In the data rows, zero lies at 4.5, halfway between 4 and 5.
Some points, one per row:
vec![8, 7, 4, 4, 4, 3, 6, 8]
vec![7, 5, 4, 4, 5, 7, 4, 5]
vec![6, 8, 3, 5, 4, 5, 9, 5]
vec![7, 6, 3, 7, 6, 4, 3, 6]
vec![7, 4, 4, 5, 6, 6, 4, 6]
vec![4, 4, 3, 4, 1, 0, 3, 1]
vec![6, 8, 4, 6, 2, 4, 3, 6]
vec![4, 3, 3, 2, 6, 4, 3, 5]
vec![7, 7, 3, 2, 7, 6, 4, 3]
vec![4, 4, 4, 5, 4, 6, 8, 7]
vec![4, 4, 3, 0, 2, 3, 4, 1]
16 more points follow, each with its number after it:
vec![6, 4, 5, 6, 3, 5, 4, 6] 0
vec![7, 7, 3, 5, 6, 6, 3, 5] 1
vec![4, 5, 4, 5, 4, 6, 4, 5] 2
vec![2, 2, 7, 5, 7, 5, 3, 5] 3
vec![3, 5, 4, 7, 4, 5, 5, 5] 4
vec![7, 5, 3, 4, 3, 3, 6, 5] 5
vec![6, 6, 9, 6, 4, 7, 5, 7] 6
vec![7, 7, 4, 2, 4, 7, 6, 3] 7
vec![2, 4, 6, 4, 5, 3, 3, 4] 8
vec![4, 4, 3, 4, 5, 5, 3, 3] 9
vec![2, 0, 5, 8, 6, 1, 4, 5] 10
vec![5, 7, 4, 5, 5, 7, 5, 6] 11
vec![4, 5, 4, 4, 5, 6, 8, 4] 12
vec![3, 3, 5, 3, 4, 4, 8, 6] 13
vec![3, 3, 4, 4, 5, 5, 5, 7] 14
vec![5, 4, 3, 5, 5, 5, 3, 3] 15
Which two of these numbered points are nearest to each point below, ignoring the 3 directions in which the first points spread most? Their numbers follow each, nearest first.
vec![5, 4, 5, 4, 3, 5, 3, 5] > 0 2
vec![7, 6, 4, 8, 7, 8, 5, 5] > 15 12
vec![5, 4, 4, 6, 5, 7, 3, 6] > 2 0
vec![6, 6, 5, 5, 6, 6, 6, 5] > 12 9
vec![2, 4, 3, 4, 6, 3, 3, 5] > 14 8
vec![6, 6, 4, 0, 6, 5, 6, 2] > 7 1
vec![2, 4, 5, 5, 4, 4, 3, 6] > 14 8
vec![4, 4, 3, 4, 3, 5, 4, 4] > 2 9
vec![1, 4, 3, 4, 4, 0, 3, 4] > 14 8
vec![1, 0, 8, 6, 7, 1, 9, 3] > 10 3
vec![5, 4, 3, 4, 3, 3, 8, 4] > 5 15
vec![7, 5, 7, 6, 6, 4, 5, 4] > 12 0
